In the rows, zero is written as 128.
Each path below is one point turned by a fixed rotation once a step. After each direction that follows a path, write how fast that rotation turns it, in degrees each step (0 if it stays still).
Each turn is a multiple of 5 degrees from 10 to 175, or 0.
Each row of a path follows its step; steps can be skipped.

step 0: [123 130 123 135 124 129 129 126 132 120 112 135 124 124 134 127 133 134
 123 129 134 133 143 130 124 122 130 124 121 118 128 123 128 133 130 126
 128 130 128 129 122 135 130 128 123 131 125 125 123 132 127 128 129 136
 137 131 123 135 137 127 128 121 126 123 131 131 128 132 135 131 141 109
 126 123 121]
step 8: [124 125 133 131 124 123 130 134 133 129 129 128 127 129 133 133 126 125
 136 131 123 127 120 129 129 134 131 135 117 130 130 128 110 138 132 123
 122 140 125 135 123 130 128 131 130 122 124 125 108 126 130 127 126 126
 137 128 126 133 121 129 138 130 130 139 125 138 127 121 129 130 135 122
 125 120 126]
step 9: [130 119 124 125 130 128 126 122 127 126 135 122 129 128 134 130 124 135
 122 119 131 127 132 118 138 123 133 123 126 127 123 126 124 132 125 124
 128 126 122 133 116 135 130 129 125 138 114 135 121 134 127 129 121 126
 126 119 124 139 134 128 123 131 132 129 128 132 134 125 147 130 130 128
 139 127 134]
step 10: [127 122 132 137 134 128 127 127 124 129 129 125 133 131 115 132 121 135
 123 131 130 126 135 127 142 124 130 130 130 131 137 133 117 126 115 138
 124 124 129 127 132 127 126 125 115 121 133 129 123 126 126 127 122 134
 125 126 135 137 123 125 137 130 124 126 138 132 124 116 127 129 123 123
 124 125 140]
step 15: [130 120 129 130 126 132 124 127 124 128 130 123 129 117 130 127 127 131
 136 132 126 121 132 132 135 125 121 132 121 132 131 120 126 127 124 134
 114 132 115 137 129 133 129 133 127 134 125 128 132 125 126 129 124 133
 126 129 133 133 118 119 138 128 136 129 132 117 114 117 129 133 135 133
 133 127 115]
step 19: [123 138 129 128 126 136 135 137 137 122 131 128 131 139 124 129 128 133
 135 136 136 139 126 133 131 131 128 127 125 132 139 131 122 137 125 134
 119 117 134 130 133 132 124 131 130 129 125 119 120 128 128 127 123 124
 138 127 123 136 133 137 124 133 125 138 127 134 120 127 125 134 129 124
 117 127 129]
step 23: [135 126 125 126 138 137 133 123 130 128 128 129 133 118 125 134 129 128
 117 122 127 120 141 119 133 123 130 127 116 132 129 131 126 125 132 137
 130 129 127 136 119 129 121 136 135 122 128 132 124 123 130 117 133 134
 128 133 114 122 129 127 127 131 125 119 131 134 118 120 135 130 125 123
 130 134 126]
step 26: [125 133 122 134 127 124 124 133 127 128 127 121 116 126 128 125 134 131
 131 125 142 121 129 126 140 128 119 134 113 128 130 127 116 134 121 128
 124 130 122 132 123 133 134 122 120 133 127 127 125 134 126 129 126 126
 129 136 127 129 121 138 139 130 121 134 117 126 127 125 133 131 133 132
 121 118 120]
Directions:
[130 126 128 128 130 130 129 129 127 128 127 128 126 128 127 125 127 129
 126 128 130 128 129 127 127 129 128 128 128 127 129 127 129 128 127 126
 129 127 128 129 129 129 126 129 129 127 128 127 127 126 127 127 127 129
 130 129 126 129 129 132 129 126 127 128 129 127 131 128 128 130 129 130
 128 128 128] | 155
[128 129 129 127 129 129 127 127 129 128 131 127 129 127 129 130 131 127
 129 128 129 129 126 129 129 128 125 128 129 128 129 129 127 129 127 129
 131 126 127 127 125 128 128 127 128 129 128 128 129 128 127 127 128 128
 130 130 128 128 131 129 128 129 129 130 127 128 129 130 129 129 128 130
 128 129 130] | 145
[127 128 127 128 130 126 128 126 127 129 131 128 126 127 128 128 128 128
 126 126 128 130 130 126 128 126 128 130 126 129 129 128 128 128 130 127
 128 127 127 128 128 128 128 128 126 125 126 129 127 128 128 128 130 129
 128 128 130 128 126 128 128 128 125 127 126 128 128 127 127 129 130 128
 128 126 131] | 25
[129 129 126 128 128 129 127 127 127 129 129 129 128 126 129 127 131 126
 130 126 130 127 128 126 127 128 128 127 130 127 128 127 127 127 125 129
 127 128 126 126 129 128 128 130 130 129 127 128 127 127 128 127 128 129
 127 125 125 127 127 128 127 128 127 127 127 126 128 128 130 126 128 127
 128 126 128] | 130
[129 129 129 126 130 126 127 128 127 132 127 130 129 127 130 129 128 127
 128 128 129 128 127 127 129 127 129 127 128 126 129 130 127 127 128 126
 128 126 128 128 131 126 130 125 128 127 129 127 127 126 128 129 126 126
 128 130 128 127 129 128 128 127 128 129 129 129 128 126 129 126 128 127
 130 129 127] | 170
[128 127 127 126 127 129 130 129 130 128 129 128 126 128 129 125 130 129
 128 127 129 127 128 129 129 127 126 128 127 129 125 129 128 127 129 129
 127 129 127 129 129 128 127 130 130 127 128 127 128 128 130 128 126 126
 130 129 129 127 129 127 128 131 126 130 128 129 127 126 128 126 130 128
 128 128 127] | 100
